rotation steps, each row followed by its count of steps
The counts run from 0 to 455.
[  6  -6   8   7 -18  13   3 -16  16  -6   2 -13   6   1   3  20  23  -6
  -8 -26  21  15   9   6 -20 -27   8   3   5  -9  22  -5  12   0   7  13
  34   1   8  16  -3  -3  26 -13  12  27  -6  -1  20  -7 -22  15 -13  -3
 -17 -11  -5 -15   1  19  15 -18 -29   2  30  11  12 -27  13  -4  17   3
   8]
198
[ -2   2  -5 -21  -4   0   9  -4   6  -1 -14  -5   3  -2  -2   1   4   9
  17 -13  -8 -16  17   7 -14 -15  -8  15   2   9 -18  -8   9  20  19   0
  22 -19  -4   1  -3  24  26  10  28  24 -19 -18  -8   2   8 -10   0  -2
   5 -14   5  -6 -21 -19  25 -14 -28  10  30  30  16  11 -18 -16  -5   4
  23]
186
[ 17  -8   6  11  -5  -4   6 -16   5  -3 -29   8  11   6 -26  -4  22 -11
  -8 -14  12  16  17  22  -8 -13 -11  -5  13 -12  24  20   7   5 -18  23
  10  14  20 -17 -16   7  -1 -17  24   2   1  -2   4 -17  -2  -7  18  -9
  -4 -12 -14   3   1  35  -4   0 -27   8  13  10  25  -8  18  -2  25   2
  16]
351
[-11   2  20 -14  -1 -11  11  11   5   2 -10  -7  -3   4  -4   7   6   4
  10   2 -21 -24  11  -3 -11  -3   0  14   5  17 -16 -12  18  22  13   3
  30 -22 -11  -9  -6  18  23   5  13  36 -25 -13  -5   0   1  -5  -3  -2
   3 -10   5 -24 -13 -18  29 -15 -18   5  23  33  17  15 -22  -3   3   9
  22]
187
[  8  -4  -5 -10   9 -14   8  12   6   8  12  31   1  19 -26   6  21  -9
 -16   2 -11 -15 -16  -7 -26 -12  -7   6  -4 -15 -12 -22 -13   6  12   3
 -23 -18 -18   1  -2  23  17   2 -17  22 -13  36  39  16 -12   5   2   1
   3  -6  -1  -8   3  13   0   0  13 -27  -8  15 -10  -2   7   0  12   1
 -11]
414
[ -2   8 -29 -11  -2   2 -13 -14  10  10 -13   3   2  -3   4  -8   1 -10
 -17 -12  27  25   3 -13  10 -16  10  -2   0 -13  13 -26  -1  -1 -24  12
  12  14   4 -12   0   9   7   5  13 -15  -4 -11  24 -12  -8  14   7   5
 -14  30  21  37   1  -1 -16 -12  14  -7  17  -5  -4 -15  27 -25   2 -32
 -17]
104
[ 15   8  -5  -4  -3  12   1  -2  -3 -11 -25 -27   7  -3   2  -8   3  -2
  -4 -22  13  12  26  -8  -2   9   4   1   0  14  12  -1  19  24   2  15
  29  14   9  -8 -15   1  -2 -14  44 -13  -2 -16 -13 -18   1  -1  16   4
  -6  11  16  14  -3 -14  18 -23 -10  16  39  21  31  -6   7  -4  -1  -1
   7]
337
[ -3  15  12 -23  13 -20  10   5  20  12   8  -9  -7  -6   8 -21  -5  -3
 -25  18 -19  -2  -3 -22  21   3  24   6 -13   9   2 -45   2   9 -29  17
   9   3   5 -21  13   5  -2   2 -12 -12 -23  -9  18   0  -5  13   9   2
  -5  31   0   2   2 -10 -16  11   1   0   9  12  19  16   3 -37  -2 -21
  -2]
107
[-22   7  29  -4 -13  -6  18 -23  35  17 -10  -3  -3   8  22  -9  12 -11
   6  10  -6 -18   9   6   8 -10   0  -6   1   6   9   2   8  -3 -19  -3
  22 -15  -1  -5   5   6   3   2  -1  29  -6 -19  10   7   1 -10 -17  -9
  -9 -24 -25 -10   0  16  -3   6 -43  10  10  16  16  -1  -8 -26  32   1
  19]
201
[-33  15  19  -3  -3  -2  18  11  17  13  -4   1  -9  23  33  -1   1 -13
   8  21  -8 -33  17  -9   8  -5  14  -9  10  11  -2  -5  22  10  -5 -17
  35   4 -11   0   3  15 -13  11  -5   8  -5 -30 -19   5  17  -3   0   4
 -12  -3 -11   0   3 -32  13  -9  -7  -3   2  13   4 -19  15  16  30   3
  20]
42
[ 23  11   6  -2   8  -2  28 -12  -7  -6  14  -4   8  -9 -17  11  27   5
   5 -12  14  20  10   4 -22 -11  -5 -15  -1 -19  11 -11  15  -7  12   7
   0  13  23   4 -12  17   5  -5  34 -11  -1  -9  -7  -2 -13 -16  -7  -1
  -5   8 -19   5  -8   6  18 -12 -20  -4  22  20  -2  -1  30  -1  10  10
  37]
17
[ 20 -11  21  14  -4  -3   6   4   8  -4 -21   9   5  17 -25   1  22 -16
 -19  -6   7  15  12  14 -11 -10  -6  -4  16 -10  31  17  10  10 -12  26
  15  10  21 -19 -18   5  12 -29  21  -1  -3   2   8 -17  -7   8  16  -1
  -5  -2  -7  -3   9  34   7  -3 -20   8   7   4  33 -10  23  11  27   9
   5]
350
[ 22   0   7 -24  21  -9  34 -11  -5   6  -3   3   9 -18  -2 -14  17   3
   4  20  11 -18  -2  -5  -3  15  11 -11   1 -10 -16 -20   3   1  -5  -9
 -20  -7   7  -2 -15  12 -13  -1  24 -13 -14   5  12   7   0 -32   3 -12
   5 -10 -23  11  -5  -6  -2   5  -2   6   4  38   9  21   1 -28   1   3
  36]
295
[ -8 -13  -3 -10   8 -11 -10  -6  -8  -2 -16  -3  22   6 -13  -6  28  12
   9  -7  19  28   3  -7 -14 -11   4 -29  12 -15   5 -25  -5 -21  -9 -12
   0 -10   9  -8   2  14  -3 -16  -5  14 -22   3 -12 -13 -29  -4 -14 -12
 -25  15   7  23  -6  30  28 -19  -1 -10   4   3 -18 -22  24   3  20 -18
  -9]
249
[ -5   7 -19  -7 -14   9  14 -28  -3 -22 -22  11  19   6  10  -2   6  -8
  22 -10  26 -17  17  -4 -13 -14  -5 -19  10  -9   2   8  17  11   7 -17
  19   7  -3  27 -12  22 -21   3  25   8   9   5   0  13   3 -30  -2  -5
 -10 -23  -8  27  -1   0  15 -19 -24  -3   8  15  -6 -26   9  18  15   0
  16]
32
[ 16 -15   1   9  -3  -4  13  23  17  -4   9   1  -6  28   7 -16   6 -22
 -32  28   9 -16   4 -17  -2  -4  11  18   0   4  -3  -8  14  29  -4  18
   5 -10   9   2   5 -10   9 -22   7  -7  -7  16  -1  -4  14  18  29  -4
   8 -17  -2  -3  16   6  14 -31  13   2  18   0  32 -18  15  -2  23  17
 -12]
58
[ 10  14  -2 -21  10 -15   9 -21  15   9  -9  22  12   0 -12 -20  16   6
   6 -14 -14  -9  -8   4  -7 -11 -23 -16 -11 -15  -7 -14 -13 -22 -16   1
 -24  -1 -10 -13  -9  34  -9  10  -2  17 -25  10  17  16   0 -24   3   2
  -1  -2 -17  11 -23  18 -14  25 -21 -15 -13  21  -5  12   0 -22  12 -15
  18]
411
[ -1   3   0 -11  25 -25  17  21  -9  16 -20  31  -3  24 -28  -7  14 -18
 -11  18 -17 -18  -2  -9 -15  24  -4  -2   6  -9  -6 -10  -6  18   3   4
 -29 -10 -10 -41 -23  28  -4   5  -9  -7 -14  16  15  -3 -15  -9  15  -5
  11   9  10  18   1  -6   9   5  18 -16 -24   4  -2  20  10  12   5  -7
 -12]
123
[-17  23  23 -19  11   1  23  18  24  25  28  -4 -17   8  23   5   8 -20
 -15  16   1  -8  -2 -34  -4   7  19  -6 -13   2   8 -35   2  -9  -1 -13
  -9 -12 -15   5   0   8   6  12 -16   3  13   3  33  15 -21   4 -14  11
   4  15  -5 -13  -1 -24   4   1   6 -19  -9   6 -17  -3  20 -20  12  -2
   4]
435
[ -3 -16  -6  -4   6 -13 -19   4   4  -5  -7  15  14  20 -17  -3  28 -12
 -22  -6  13  -5   6 -13  -4   4  29 -17  20  -5   5 -15 -20  11  -6   1
   5   8  -1   9   4  13 -11  -5 -28   9  -7  40  10   0 -16  12  12 -12
 -16  -6   3   1  21  23 -11  -1   5 -20   5  24  -4 -34  10  11  29  -7
 -16]
88
[ -5  13  25 -15  10  -4  15   9   8   9 -22 -20  -1   3  11 -21   1  -3
   3   5 -12 -11  22  -1  10  13   6   0   4  18   4   0  21  21 -16  10
  30   0   6 -31 -14   8  -6  -2  31  -3 -12 -31 -24 -16  11  -8   9   5
   2   9   2   1  -8 -18  17  -3 -11  20  17  19  33  13   4 -11  10   1
  23]
339
[ 24  -3  22   9  -6  -2  40   8   9  -3   6  21  -2  19   2  15  18 -20
  -1  21  13 -14 -12   5 -24 -25 -11  -3  12 -25  13  -2  30   5  13  -1
   7  -4  -3   8 -15   4  15 -19  15  10   1   7  23  12 -12   0   4  -1
   3  -4 -15   2   7  10  18 -12   5  -4 -15  -3   4 -14  22  26  21  25
  13]
22
[  6   1  21  -6  23 -12  -2  21  15  11   5  -2  -7   8  -4  -9  16 -20
 -34  11  -5  14  -2 -26   5  21  18  -7  -3   2  30 -28   4   5 -20  13
  -8   7  -1 -31   7   1  -3 -14 -17 -16  -2  16  20  -6 -29  16  10   5
  -7  25  -4  -3  14   8 -10   6  12 -12  -6  -1  15  -6  21 -10  16 -10
 -20]
109
[  6   6   7 -25  23 -24  11   0  -3   3 -28  11  14   1  -8 -34   1  -4
   3   3 -19 -17   2 -13   3  23  -5  -9 -13   6  -2 -13  -1   6 -14   7
 -24  -9  -4 -38 -14  21 -22   0   5  -4 -22   7   6   5 -11 -30   5  -3
   8  13  -1  12 -10   6 -11  13  -6   0 -12  20  17  28  -7 -16  -5 -11
  -5]
121
[-21 -10  -9 -11  -4 -26 -14   3   0  11 -20  23 -12  29  -6   4   5 -18
 -22  22  -7  -8  -6 -14   5   1  26   1  15   6  -8 -19 -10  21 -10   7
  16 -20 -10 -10  20   6   3   6 -25   8 -22  12  24  -4   1  18   9  -5
 -15   7  27  19  17   0 -14 -14  19  -9  10   4  -1  -4  -4   2  15 -20
 -21]
94
[ 11   8  15 -14   9   5  19   3   9   7 -11  -2  12   5   2 -19  11  -2
   7 -13 -15 -34  20  -5 -13  18 -21   1 -10  18 -11   7   9  17   0  -4
  -2  -9  -7 -15 -12  30 -10  -1  20  16  -7   4  -6   0   3 -35   5   3
  11 -28 -17 -19 -14  -8  12   9 -33   3   5  37  21  10 -13  -5  11  13
  20]
179
[ 10   7   9  -9  15  -6  -6   4 -18   6 -18  19   6  14 -36  24  22 -13
   2 -16  -3  20   3   4 -25   8  -1 -17  12 -22  20  -8  -3  -2  14   7
  -1   6 -13 -30 -21  19   8  -5   3   0 -11  -2  25 -10 -30  -1  -4  10
 -11  32  16   6   0   0   5  12   2 -19  -8  17 -13   3  17  19   1 -17
   0]
132
[ 31  -9 -17 -12  10  -8  -8   1  -6 -17 -10   5  11   6 -27 -13  14  -9
 -26 -17   5  18  -4 -19 -18  21   1   0 -19  -4  18 -18  -1  11  -1  24
 -24   7  13 -15  -6   7  -1 -18  15 -14 -10  28  33  -3 -25  -2  12  -3
  -9  13  11  17   9  17 -10  -3   3  -3  12  10  18   7   6 -11  -6  -8
 -26]
118
[-24  -4   8   3 -16 -15   9   1  27   3 -15  -2  -8  34  18  -8   0 -22
 -10  20  -8 -17   4 -25  -1  -5   2  14  -5  18   3   2  19  24  -1   7
  14 -26  -7  -7  28   3   5  -3 -17  23  -3   3   9  10  -8  -6  -9  -7
  -4 -22   6 -10  19  19  13 -25 -22   8  15 -12  18  -7  -4   9  28  13
 -22]
210
[ 19  -3 -13 -12   6  -9  -5   6  -4  -3   5  26   9  15 -27  11  26 -11
 -15 -11   6   2 -10 -11 -36 -12  -4  -1  -8 -15  -3 -22 -12   3  13  11
 -18 -11 -18   6   0  22  14  -2  -7  23  -6  47  46  13 -21   2   4  -1
  -2  -2   9   1   0  16   1  -7  11 -27   3  12 -18 -13  -3   1   8  -1
 -18]
415
[ 20 -12  16  -6  13  -5  31  22 -19   2  -5  18  10  10  -1   2  12 -13
   2  24  17 -16 -12  -9 -25  12  14  -6  10 -14   7  -8   7  13  15 -11
  -4 -22   4   1 -25   1   4 -17  10  -2   1  30  26   2 -27  -7  10 -11
   4  -1  -3  10   9  -2  21 -16  28  -3 -13  12   0  -5   9  14   3  12
   0]
298
[  8  -8  21   8  -4   2   5  16  21   8   6  -6 -11  30  17   4  19 -31
 -29  14   5   2   7 -13   7   6  11  -9   6  10  20   0  17   8 -11   9
  22   8   2  -5  10 -10  -6 -22   7 -12   0  -6  -4 -11   5   9  10  18
 -10  -7  -8 -11  21   4   8  -4  -4  -5   9   5  25 -25  21  16  46  11
  -1]
51
[-26  14  12   5  -7   3  16  12  15  16   0   7 -18  32  27  13   1 -29
  -3  25   4 -22  12 -12   3  -9   8   0  23   2  -1  -5  21  10  -1 -16
  33   7  -9  -4   8  15  -4  10  -7   2   2 -21 -13  -1  13  13   4  11
  -6  -2  -7   1  11 -28  16 -14   7 -13   0   3  -6 -28  25  24  38   3
  11]
43
[ 10   3  -4 -13  18 -20  22  13  22  14   3  21  -9   9  -3 -22  -7 -17
 -27  28 -10 -19 -13 -21   1   3  -4  21 -10 -10  -9 -27   1  19 -18  12
 -17  -8   1 -25  -6  19   8   6  -5 -12 -13  16  33   6   0   5  23  -4
  15   8  -1   8   2  -9 -17   4  20  -6 -10  -1  16  16   6 -28  -4  -8
 -18]
115
[ -4  11   7  -3  23 -15  -1  26   7  21  -6  10  -2  23 -26 -15  17 -10
  -9  -3 -20  17   0 -14 -15 -11 -21  -1  -4  -5  13  -9   0 -11  -7  14
 -14  -1  -5 -42 -13  24  13  -6  -9   9 -10  -1  -3 -16 -19  17   7   3
   4  23   7  13  -9  13  22  -5  10 -17 -17 -10 -13  -6  32   3  21  -8
 -22]
400
[  8 -22  12 -12  24 -13   5  26   8  20  -5  12   3  24   1 -18  20  -6
  -4  22  -7 -16 -10 -11  -7  -6  -6  -4   3   8 -24 -19  -7  -2  -6 -13
 -10 -31 -10 -15   8  13  -1 -15 -22  27 -33  21  -3 -10  -2  -2   0  -6
   0 -20  -7   0  -4  21  24 -11  14  -9 -14  11   0 -16  -2  -5  35   2
 -13]
239
[ 28  -2 -29 -16   5  11  -2  -5 -14 -10   3 -13   4   8   7   4   2  -8
  -2  -9  22  18   0 -34 -12   7  -2 -11 -15   1   6 -28  20   0  14   0
   2  13  -3 -15  11  12 -10 -14  23 -23 -13   3  10  -7 -16  -5   3  14
 -17  32  26  28   5 -18  12 -15  18  -9  19   9  -2 -10  12  12  -8 -21
 -24]
278
[-23  14  -5 -21  -7   0 -23 -17  13 -14 -31  -4  27  -6   3 -19   3  20
  13 -20  -4 -15  24   9  -1 -26   5  -3   9   4  -4 -16  -6  22 -15  -5
  30  14  -3   1 -13  37  -9  19  -8  39  -4   5 -12  -2  -4  10   4  -8
 -13   3   1   6 -13  -2   4  -5 -17   2  13  16  10 -27   3  -9   2 -19
   1]
367
[-17  18  17 -22  -8  -7  22   7  10  16 -25   9  -5  11  23   1 -10 -22
   3  20   0 -27   3 -13  -7  16   9   7  -9   3   3   2   6  19   5  -3
  10 -34 -23  -5  -6   2   2  14   7  14   6   3  57  19 -23 -15 -12  -2
   3   4  14   4   7 -22   0  -6  -4   7   2  10   7  18 -23 -12  -6   0
   1]
151
